One turn moves each row of this set onto another row. After a few examples, where does it send each row asked below?
Z_244: -6, 0, -3, 1, 5, 12, -16, -4, 10, 14, -5, 1, 1, -10, -12
Z_433: -7, 7, -13, -3, 4, -18, -4, -10, -1, 5, -11, -6, 0, -4, -3
Z_956: 1, -1, -17, -9, 3, -12, -9, -3, 4, 20, -3, 2, -1, -1, 3
Z_678: -1, -7, 7, 11, -2, -10, -15, -2, 13, -10, -11, -8, 1, -19, 2
Z_395: -8, -13, -3, 5, 13, 9, -9, -10, 10, -14, 3, 3, -3, -1, -1
Z_63: 4, -12, -12, 0, -4, -12, -5, -10, -4, 3, 8, -12, -3, -19, 12
Z_753: -5, -12, -12, 6, 13, 4, -7, -7, 18, 11, -15, 1, 5, -13, -4
Z_164: -5, 5, -17, 0, 5, -17, -3, -11, -3, 8, -14, -7, 0, -9, -2
Z_919: -12, -9, 1, -3, 15, -6, -1, -11, 16, -4, 10, -4, 8, 2, -3
Z_916: 3, -1, 1, -6, -8, -7, -13, -10, -7, 1, 10, -9, -5, -13, 1
Z_265: 9, -9, -2, 2, -12, -1, -19, -2, 20, -3, 2, 1, 2, -16, 8
Z_254: -12, -2, -19, -4, -2, -4, -13, 7, 12, -15, -4, -4, -5, -2, 5
Z_321: -8, -2, -8, -6, 0, 0, -11, 8, 13, -20, -4, 2, -2, -3, 5
Z_488: 7, 2, -4, 5, -6, -16, -10, -25, 0, 4, 5, -3, -2, -4, 1
Z_146: -11, -8, 1, -3, 14, -1, -11, -7, 16, -6, 10, 3, 2, 3, -8
Z_989: -6, 5, -16, 3, -2, -9, -15, -6, 20, -10, -6, 4, -4, 10, 1
Z_600: -2, -1, 8, -1, 8, 11, -10, 0, 15, 5, -4, 8, 2, -11, -9
Z_10: -5, 3, -9, 7, -3, -7, -7, -4, 20, -14, -10, 4, -5, 9, 5
Z_687: -8, -7, -1, -5, 9, -5, 0, -12, 13, -5, 16, 2, 8, -4, -7
Z_604: -4, -8, -6, 6, 6, 9, 1, -17, 8, -15, 10, 3, -2, -7, -3
Z_414: 8, -8, 5, 3, -9, -6, -23, -2, 21, 2, 0, 4, 5, -7, 8
Z_312: -3, 3, -4, -2, 1, -7, -12, -3, 19, -18, -6, 8, 2, 5, 2
Z_7: 10, -11, -8, 4, 0, -19, -4, -24, 8, 0, -3, -3, 0, -8, 13
Z_354: -2, 2, -20, 5, -2, -3, -1, -9, -8, 2, -12, -6, -11, -9, 5
Z_84: 3, 0, 4, 7, -6, -13, -15, -9, 19, -9, -8, -6, 6, -22, -3
Z_362: -4, -15, -6, 7, 11, 8, -5, -1, 14, 8, -11, 4, 8, -13, 3
Z_690: 7, -11, -13, 5, 3, -14, -1, -26, 4, 0, 1, -8, -1, -10, 11
Z_285: -12, -2, -9, -6, -4, -6, -8, 12, 12, -11, 0, -3, -3, -1, 4
Z_957: -5, -10, 1, 2, 5, 14, -3, -11, 6, -10, 8, -1, -3, 1, 0
Z_836: -1, -4, 6, 5, 2, -6, -20, -6, 21, -9, -14, -8, 1, -13, -1
Z_255: -2, -11, 1, 3, 14, 7, -4, -3, 20, 2, -14, 6, 5, -14, -4
Z_667: 2, 4, -18, -7, 0, -15, -7, -7, 4, 17, -1, -1, -1, 0, 4
Z_610: 6, -2, -20, -3, -4, 4, -8, -6, -2, 6, -5, 5, -10, 0, 11
Z_343: 5, -1, -20, -2, -5, 3, -8, -6, -6, 13, -3, 2, -5, -4, 7
Z_225: 0, -16, -8, -3, 2, -11, -2, -10, -4, -2, 6, -9, -3, -20, 10
Z_470: -6, 2, 6, 3, 4, 8, -12, -4, 8, 10, -9, 2, 6, -7, -12
Z_718: 3, -2, -3, -5, -5, -9, -12, -13, -7, 5, 13, -10, -3, -9, 0
Z_857: -1, 0, -13, 7, 0, -2, -4, -14, -6, 1, -17, -3, -11, -10, 3
Z_199: 9, 2, 0, 1, -4, -12, -11, -27, 0, 4, 6, 1, -3, -1, -1
Z_446: 5, -11, 4, -1, -3, 2, -26, 2, 24, -3, -6, -3, 0, -9, 8

Z_610 goes to Z_916
Z_667 goes to Z_488
Now these:
Z_395 goes to Z_321
Z_957 goes to Z_285
Z_244 goes to Z_687

One turn moves each row of this set onto another row. After a few examples, where does it send each row asked below?
Z_888: -7, -10, 11, 4, 10, -2, 3, -13, -10, -4, -5, -1, -7, -3, 10, 11, 0, -6, -2, 4, -1, 2, 2, -8, 18, -16, -1, 11, -2, 0, -3, 10, 8, 1, 6
Z_831: -2, 5, -4, 14, 2, 10, 3, -20, 0, 5, 1, 1, -9, -12, 0, 10, -3, 2, -3, -3, -3, -22, 0, 4, 14, -16, 0, 1, 1, -1, -4, -7, 3, -3, -4
Z_381: 6, 5, 6, 9, -3, -3, -8, -11, 2, -2, 0, -6, -14, 7, 3, 13, -22, 8, -12, -2, -2, 3, 2, 9, -7, 13, 4, 8, 2, 15, -4, 3, 7, -4, 6
Z_337: 4, -7, 4, -6, -12, 8, 0, 5, 20, -3, 3, 2, 0, 1, -3, -3, -15, -4, 0, -8, 7, 4, 3, 19, -11, -17, 3, 4, 1, -2, -4, -1, 0, -2, -5
Z_432: -9, -7, 14, 7, 9, -6, 1, -13, -13, 0, 0, 4, -5, -4, 9, 7, -1, -3, 0, 5, -1, 0, 1, -9, 19, -15, 3, 9, -1, -3, -3, 13, 1, 0, 3
Z_147: -2, -5, -7, -2, -3, -8, 2, -9, -2, -1, 1, 1, -6, -2, 1, -7, -1, -3, 2, 2, 1, 25, -1, 3, -14, 16, -4, 10, -3, 0, -2, -7, 2, 2, 0
Z_145: -7, 10, -9, 9, 2, -5, -3, 22, 0, 3, 7, 12, -4, -2, 0, 11, -2, -11, -5, 10, 2, -7, 5, 4, -4, -6, 6, -4, 1, -2, -4, -13, -4, 1, -9
Z_582: 2, 0, -9, -1, -5, -1, 4, -3, -1, -5, 2, -8, -12, 4, 7, 1, -2, -10, 1, -1, 1, 19, -6, 0, -12, 14, -4, 16, 0, 4, -7, -8, 7, 0, 7
Z_125: -7, -5, 12, 7, 9, -3, 1, -11, -12, -4, -1, 0, -8, -2, 13, 10, -1, -6, 0, 3, -1, -2, -1, -9, 19, -15, 2, 13, 0, -2, -4, 12, 4, -1, 5
Z_613: 9, 10, -17, -10, 5, -3, 0, 19, -8, -3, 2, 1, -6, 6, 7, 3, -5, -5, -4, 0, 2, -23, 6, -10, 10, -4, 1, 4, -5, 2, -3, -5, 1, 0, -6
Z_786: -9, 3, -11, 4, 3, -5, -2, 19, 0, 3, 0, 14, -1, -5, -4, 9, 0, -10, -7, 14, 1, -2, 11, 7, -8, -6, 1, -7, -3, -3, -3, -15, -2, 6, -10
Z_193: -6, 4, -14, 2, 2, 2, -1, 20, 1, 0, -4, 6, -4, -4, -2, 15, -1, -14, -8, 12, 0, -3, 10, 6, -8, -6, -2, -4, -4, 0, -3, -18, 7, 7, -5
Z_387: -2, 2, -5, 11, 4, 11, 3, -21, 1, 5, -1, 1, -8, -13, -2, 9, -2, 2, -5, -3, -3, -21, 3, 5, 13, -16, -3, 1, -2, -1, -2, -9, 7, -2, -3
Z_769: 4, -7, 5, -4, -12, 7, 0, 6, 19, -1, 5, 3, 0, 1, -1, -3, -14, -3, 1, -8, 7, 3, 1, 20, -11, -18, 4, 4, 2, -3, -3, 0, -2, -3, -6
Z_656: 1, 0, 9, 8, -1, -10, -7, -16, 1, 2, 1, 4, -8, 2, -1, 6, -21, 13, -11, 0, -2, 8, 6, 11, -8, 13, 3, 4, 0, 13, -1, 5, 2, -2, 1
Z_907: -9, -10, 13, 4, 10, -5, 2, -15, -13, -2, -4, 4, -4, -6, 8, 8, 0, -4, -1, 5, 0, 2, 3, -8, 18, -14, 0, 9, -2, -3, -2, 12, 5, 2, 3
Z_887: 2, 8, -6, 5, -7, -5, 2, 1, -3, -2, 12, -3, -12, 5, 9, -1, -5, -8, 5, -3, 2, 16, -13, -2, -8, 13, 4, 17, 5, 0, -7, -5, -2, -6, 5
Z_425: 6, -4, 4, -4, -13, 8, -1, 7, 18, -3, 6, 2, -2, 1, 0, -3, -15, -4, 1, -9, 7, 2, -1, 19, -9, -17, 5, 5, 2, -2, -4, 0, -1, -5, -4
Z_379: -4, 10, -13, 6, 1, 1, -1, 24, 1, 0, 2, 5, -7, -1, 2, 16, -2, -15, -7, 10, 2, -8, 5, 3, -5, -6, 3, -1, 0, -1, -6, -16, 2, 3, -4
Z_46: 7, -6, 4, -4, -13, 10, 0, 7, 19, -3, 2, 0, -2, 1, -1, -2, -15, -5, 0, -8, 7, 3, 1, 19, -10, -17, 4, 6, 2, -2, -5, -1, 1, -3, -3
Z_628: -4, 1, -3, 12, 4, 8, 4, -23, 0, 6, -1, 4, -6, -15, -4, 7, -1, 4, -4, -1, -3, -19, 4, 7, 13, -16, -2, -2, -1, -2, -2, -8, 4, 0, -6
Z_671: 3, -2, -15, -16, 9, -9, 1, 11, -9, 1, -4, 8, 3, -1, -2, -5, -3, 1, -8, 5, 1, -14, 15, -7, 4, -2, -3, -4, -10, 0, 2, -5, 1, 7, -13
Z_163: 12, 5, -2, -17, -9, -2, -4, -9, -11, 1, 1, -2, -5, 3, 3, -5, 4, 0, 5, -6, 0, -17, -3, -5, -17, -5, 5, -3, 3, 6, -5, 18, 3, -5, 2
Z_131: 4, -1, 6, 6, -1, -5, -7, -15, 3, -2, -4, -2, -11, 4, 0, 11, -21, 9, -13, 0, -4, 7, 7, 10, -8, 12, 1, 5, -3, 14, -2, 3, 8, 0, 4
Z_849: -4, 4, -2, 14, 3, 7, 2, -20, 0, 7, 3, 5, -7, -14, -2, 6, -3, 4, -3, -2, -3, -21, 1, 5, 14, -15, 1, -1, 0, -2, -3, -6, 2, -3, -6
Z_49: -1, -1, -9, -5, 22, -7, -6, -8, 6, -2, 7, 8, -4, -1, 0, -2, -1, -16, 2, -1, 1, 12, -1, -2, 10, 4, -1, -12, 0, 6, -7, 14, -5, -7, -9
Z_485: 9, 4, -2, -17, -8, -4, -4, -11, -12, 3, 0, 1, -3, 1, 1, -7, 5, 1, 6, -5, 0, -15, 0, -4, -18, -4, 5, -4, 2, 4, -4, 18, 2, -4, 0
Z_69: 9, 0, -19, -17, 7, -2, 2, 14, -7, -5, -6, 0, -3, 3, 3, 3, -2, -6, -9, 1, 1, -17, 12, -8, 5, -2, -6, 0, -10, 3, -2, -6, 8, 6, -6
Z_910: 11, 1, -2, -19, -8, -3, -4, -12, -12, 1, -3, 0, -3, 1, 0, -6, 5, 1, 4, -5, 1, -13, 2, -3, -20, -5, 4, -5, 1, 6, -4, 17, 5, -3, 1
Z_106: 4, 3, -12, -7, 22, 0, -4, -6, 7, -7, 5, -2, -10, 4, 6, 6, -3, -23, 1, -4, 2, 9, -6, -4, 11, 3, -3, -7, 1, 11, -10, 12, 2, -8, -2
Z_249: 11, 3, -3, -17, -9, -1, -4, -10, -11, 0, -2, -3, -4, 2, 2, -4, 5, 0, 3, -6, 0, -15, 0, -4, -19, -5, 4, -3, 2, 8, -5, 16, 7, -4, 3
Z_685: 4, 6, 9, 12, -2, -8, -8, -11, 2, 1, 6, 1, -10, 5, 2, 9, -23, 11, -10, -1, -2, 2, 1, 8, -5, 12, 7, 7, 2, 13, -3, 5, 0, -4, 2
Z_851: 1, -4, -12, -10, 22, -2, -5, -9, 7, -6, 2, 1, -6, 0, 2, 3, 0, -20, 1, 0, 2, 14, 0, -1, 8, 4, -5, -10, -2, 10, -8, 11, 1, -5, -4
Z_932: 5, 7, -13, -11, 7, -11, -1, 17, -10, 3, 6, 11, 1, 2, 2, -5, -6, 1, -3, 2, 2, -20, 8, -9, 7, -3, 3, -2, -5, -1, -1, -1, -7, 1, -13
Z_740: -2, 2, -2, 4, -4, -12, 1, -4, -4, 3, 12, 6, -6, 0, 2, -10, -4, -1, 6, 1, 3, 19, -8, 0, -10, 16, 4, 12, 3, -2, -5, -4, -8, -3, -2
Z_885: 3, 5, -9, -3, 21, -5, -8, -4, 6, -5, 12, 4, -7, 3, 5, 2, -3, -21, 3, -4, 2, 6, -6, -5, 13, 3, 1, -8, 4, 8, -10, 14, -6, -11, -6

Z_849 goes to Z_628
Z_145 goes to Z_786
Z_131 goes to Z_381
Now these:
Z_851 goes to Z_106
Z_907 goes to Z_888
Z_582 goes to Z_887
Z_163 goes to Z_485
Z_671 goes to Z_69

